rotation ticks, each row followed by its count of ticks:
The counts run from 0 to 653.
[-0.53  2.50 -4.45 -2.61 -1.03  1.87 -0.17  0.14  0.88  2.96 -1.10  1.22
  0.95  0.12  1.40  1.38 -0.72 -0.86 -1.57 -1.07 -3.55 -1.13 -3.78 -0.90
  1.63  2.92 -0.91 -3.47  2.40 -1.99  0.34 -0.45  1.82 -1.03 -1.35 -1.45] => 476
[-0.82  1.64 -3.43  0.74  0.98  4.43 -0.77  1.64  2.34  2.09  0.18  1.68
 -2.26  1.13  1.36 -1.41 -0.53 -1.24 -3.39 -0.49  1.36  1.73 -0.34  0.60
  1.66 -1.45 -0.23 -2.72 -1.85 -2.82 -3.25  1.77  1.54  2.84  2.16 -2.43] => 463
[ 0.31  2.63 -4.56  0.50  0.77  0.60 -1.17  1.06  3.01  0.72 -0.96 -1.12
 -1.84  0.01 -1.47 -0.50 -4.90 -1.11  0.38  0.88 -4.40 -1.94 -2.83 -0.62
 -0.05  2.86 -0.73 -1.73 -2.80  1.09  2.07  0.52  2.26  1.66 -0.43  0.06] => 341
[ 0.47 -0.16 -3.58 -2.05 -3.54  3.82  2.29 -1.83  1.98  0.32  0.24  0.58
 -0.24  2.09  1.03 -0.09 -1.18  1.07 -1.44 -0.41 -3.29  0.75 -4.95  1.72
  1.46  1.87 -0.37  0.23 -2.51 -1.74  1.52  0.96 -1.95  2.99 -2.41  0.42] => 426
[-0.47  1.63 -5.18 -2.04 -2.06  1.42  1.24 -2.71  1.22 -0.24  1.23 -1.01
 -1.45 -0.75  0.76 -0.18 -0.04  0.98 -0.85 -1.33 -5.25  2.13 -2.83  1.06
  0.06  3.73 -0.51 -2.55  1.94 -2.37  0.79  2.10 -1.16 -0.57 -2.12  0.41] => 186
[-0.12  3.74 -3.91  0.44 -1.50  5.61  1.02  0.30  2.01  2.89  1.64 -0.62
 -1.10  2.16  2.43  1.32 -1.33  2.77 -0.12 -0.62 -1.36  1.26 -0.67 -0.12
  1.54 -0.87  0.55 -0.19  0.65 -2.71  0.65  0.27 -1.37  1.61  2.07 -2.52] => 160
[ 0.35  1.83 -5.24 -1.17 -0.24  1.36  1.75 -3.05  1.76 -0.61  3.23 -0.81
 -3.68 -0.14 -0.22 -0.77  0.11 -0.68 -1.57 -1.51 -3.96  0.88 -0.29 -0.59
  0.35  3.60 -0.23 -1.98 -0.67 -1.75  0.59  4.08 -0.50  0.72  0.46  0.50] => 21
[-0.12 -0.32 -2.31  1.12 -3.28  2.14  1.16 -0.85  2.70 -0.64  0.28  1.37
 -2.90 -1.48  0.79 -1.44  0.69 -1.00 -1.68 -1.41 -1.60  1.26 -3.00  1.33
  2.99 -2.68 -2.64 -2.48 -1.76 -2.74 -2.02  1.82  1.84  3.54 -1.41 -0.97] => 31
[-2.61 -0.22 -3.66  0.34 -0.11  1.94 -0.45  0.05  1.87  3.02 -3.49  1.40
  0.82  0.33 -0.27 -0.48 -0.73 -0.63 -1.10 -1.37 -0.45 -3.02 -4.56 -1.70
  1.75  1.79 -0.95 -3.21 -1.01 -0.19 -0.34 -0.55  3.92  1.10 -2.69 -3.07] => 573
[-2.98  1.71 -4.54  2.60  1.64  2.61 -0.74  0.99  2.60  2.65  0.99 -0.81
 -2.24 -1.14 -0.12 -1.21 -0.06 -0.93 -0.20 -1.68 -0.30 -0.37  1.11 -1.78
  0.40  1.11  1.01 -3.67  0.07 -1.30 -1.69  2.95  2.43  0.78  2.48 -3.34] => 480
[-0.06 -0.59 -4.60 -0.52 -1.12 -1.35 -0.04 -1.46  0.60 -0.87  1.55  0.62
 -3.30 -1.38 -1.48 -0.71  0.57 -2.97 -0.51 -1.91 -3.12 -1.72 -2.26 -1.50
  1.33  3.63 -0.67 -3.75 -1.97  0.01 -0.52  3.02  3.94  1.32 -0.22  0.95] => 180
[ 1.28  1.02 -2.93 -1.17 -3.80  1.89  1.08  0.79  1.07  0.57  0.15  2.42
 -0.24  2.50  1.82  1.34 -1.32 -0.03  0.45  0.26 -2.47 -1.73 -5.86  0.01
  3.65  0.19 -1.92 -0.85 -2.10 -1.43  1.56 -1.04  0.99  3.64 -0.95  0.27] => 2
[-2.46 -0.92 -4.52 -0.23 -0.07 -0.03 -0.27 -1.12  2.11 -0.43 -0.34  0.05
 -1.84 -2.44 -0.10 -1.79 -0.42 -2.60 -0.81 -2.28 -3.09 -0.12 -2.27  0.96
  0.05  2.96 -0.44 -4.91 -0.35 -0.78 -0.64  4.33  2.28  0.68 -1.01 -0.02] => 380
[-0.18  0.02 -3.34 -1.50 -2.62  2.86  0.93  0.98 -0.64  1.01 -0.09  1.95
 -0.53  1.29  0.64  1.26  1.24 -1.94 -2.77 -0.68  0.17  0.23 -4.68 -1.46
  3.64  0.76 -0.30 -2.65 -1.31 -2.06 -3.04 -1.63  2.76  1.21  0.29 -0.79] => 270
[-2.24 -1.97 -4.05  0.45 -1.57  0.87  1.22 -3.22  3.02 -0.90  1.87 -0.27
 -2.67 -1.11 -0.38 -2.28  0.78 -0.77 -0.33 -2.89 -2.40  0.28 -2.16  1.04
  0.53  2.81  0.61 -1.88 -2.02 -0.98 -0.69  4.86  0.56  2.23 -0.61 -0.19] => 89
[-1.91 -0.24 -4.77  2.18 -0.61  1.26  0.40 -0.50  2.30  0.85  1.85 -2.51
 -4.50 -2.23 -2.65 -1.35  0.25 -0.09  0.86 -1.57 -1.00  0.23 -1.52 -1.91
  0.16  3.17  1.08 -2.14 -2.65  0.32 -1.41  3.52  2.74  1.94  0.60 -1.59] => 513
[-0.62  1.70 -3.12  0.80 -0.27  0.14  0.27 -2.30  3.33  0.82 -1.03 -0.79
 -2.08 -2.21 -1.83 -1.05 -1.23  0.89  1.45 -1.05 -4.46 -1.82 -2.61 -2.13
  1.38  1.38 -2.14 -1.91 -1.08 -0.13  2.15  1.66  3.44  1.89 -3.71 -1.54] => 83
[ 0.82  3.17 -5.19 -1.05 -0.93  2.37  0.43  0.51  0.36  0.89 -1.77 -2.21
 -2.94  0.07 -1.51  0.63 -1.92  0.69 -1.54  0.96 -2.91  2.40 -4.64 -1.53
  0.20  4.12  0.81 -1.29 -0.84 -0.78 -0.93 -1.51  1.20  0.50 -2.33 -0.91] => 44
[-2.01  1.20 -2.09  1.81 -2.84  2.64  0.32 -1.10  4.36  0.80 -1.00  0.48
 -0.67 -1.19  0.93 -1.08 -1.26  1.97  1.25 -2.18 -2.83 -0.29 -2.86  1.15
  2.52 -2.07 -2.39 -1.69 -0.23 -2.88  0.91  2.08  1.33  2.72 -2.80 -2.64] => 191
[-1.30  1.81 -4.02  3.25 -0.94  3.33  0.43 -1.32  4.26  1.18  1.27 -1.69
 -3.88 -1.09 -1.29 -2.16 -0.01  1.77 -0.28 -1.99 -0.69  1.87  0.65 -0.56
  0.63 -0.65  0.08 -1.02 -1.86 -1.38 -0.85  4.25  0.78  3.09 -0.22 -2.16] => 256
[-0.65 -0.65 -3.32 -1.13  0.42  1.41  0.25 -0.51  0.98  1.92 -0.44  2.89
 -0.93  1.44 -0.70 -0.55  1.62 -3.10 -2.68 -1.16  0.84 -2.17 -2.93 -2.92
  3.51  1.50 -1.28 -3.29 -2.23 -0.47 -2.63 -0.02  3.72  1.61  0.29 -0.18] => 504
[ 0.64  3.02 -2.89 -0.91 -1.35  3.21  0.51  1.45  1.85  2.59 -2.04  2.85
  0.21  1.89  1.30  0.85 -1.72 -0.15 -1.26  1.05 -2.20 -1.80 -4.26 -0.64
  3.90 -1.26 -2.96 -1.44 -0.14 -1.35  0.37 -2.47  2.04  1.80 -1.21 -1.10] => 533
[ 0.97  3.64 -5.49 -0.95  0.45  2.26  0.28  1.24  0.03  1.89  2.51 -0.38
 -2.35  1.26 -0.26  1.99 -1.57 -0.69 -0.84  1.40 -2.25 -0.67 -1.00 -3.30
  1.04  4.48  1.82 -2.02 -0.74  0.10 -0.42  0.45  1.27  0.12  2.93 -1.31] => 211
[-2.67  1.06 -2.59  1.70 -2.11  4.97  0.87 -0.15  3.30  3.44 -0.74  0.10
  0.68  1.72  1.44 -0.88 -0.29  2.71  0.37 -1.86 -0.43 -0.89 -2.68 -0.90
  2.30 -0.37  0.82  0.03 -0.22 -2.04  0.54  0.80  0.47  1.71 -0.78 -4.00] => 92
[ 0.27  2.23 -4.92 -0.31  0.03  3.20  0.54  0.97  1.04  1.26 -1.88 -2.35
 -1.57  0.96 -1.24 -0.47 -2.73  0.89 -1.33  1.59 -1.74  1.18 -4.73 -1.79
  0.11  4.50  0.89 -0.23 -2.12  0.65 -0.20 -1.31  0.64  0.61 -2.37 -1.56] => 10
[-0.23  2.29 -3.21  1.27 -0.89  4.62 -0.19  3.05  0.93  2.67 -1.38 -0.18
 -0.24  2.99  0.31  0.82 -2.32  0.82 -1.00  0.56  1.25 -0.32 -4.26 -1.38
  2.06  0.44  1.13  0.35 -2.54 -0.39 -0.26 -1.72  1.80  2.53  0.42 -2.58] => 400
[ 0.88 -0.34 -4.37 -2.00 -2.51  0.85 -0.45  1.07 -0.38 -0.92 -0.09  1.40
 -2.39  0.09  1.39  0.02 -0.90 -3.40 -2.69 -0.22 -2.56  1.79 -4.31  1.98
  0.94  2.55 -0.66 -4.18 -1.33 -1.97 -2.07  0.53  1.55  1.49  0.48  0.59] => 237
[-1.50  0.69 -4.19 -0.48  1.08  0.98  0.28 -2.26  2.57  2.67 -0.65  1.89
 -1.17 -1.00 -0.08 -1.32  1.52 -1.38 -2.07 -2.04 -1.21 -2.54 -0.22 -2.92
  2.51  0.89 -1.83 -4.87  0.76 -1.66 -1.34  1.83  3.80 -0.58 -0.53 -1.26] => 247
[ 1.16  1.91 -3.63 -1.12 -1.85  3.56  0.53  1.83 -0.72  2.42  0.91  1.38
 -0.38  3.57  0.93  2.66 -0.60 -0.96 -1.05  0.44 -0.06 -1.21 -3.92 -2.94
  3.70  1.18  0.70 -1.32 -1.51 -0.90 -1.37 -1.94  2.03  2.06  1.98 -1.24] => 435
[ 0.41  1.46 -3.77  1.34 -0.27  2.37 -1.00  1.36  4.10 -0.12 -1.68 -0.12
 -2.47 -0.45  0.05 -2.59 -3.44 -0.71 -1.72  0.23 -1.85  1.82 -3.08  2.81
  0.04 -0.73 -1.18 -1.52 -3.08 -1.05 -0.73  1.75  0.57  3.86 -1.36 -0.40] => 398
[-0.09 -1.33 -3.12  0.70 -1.01  1.56 -0.27 -0.26  3.78  0.00 -0.77  1.11
 -1.34  1.12  0.15 -2.71 -3.62 -1.35 -1.01 -0.31 -1.57 -0.43 -3.67  2.63
  1.22  0.67 -0.50 -0.64 -5.15  0.57  0.45  1.94  0.33  4.10 -1.25  0.50] => 232
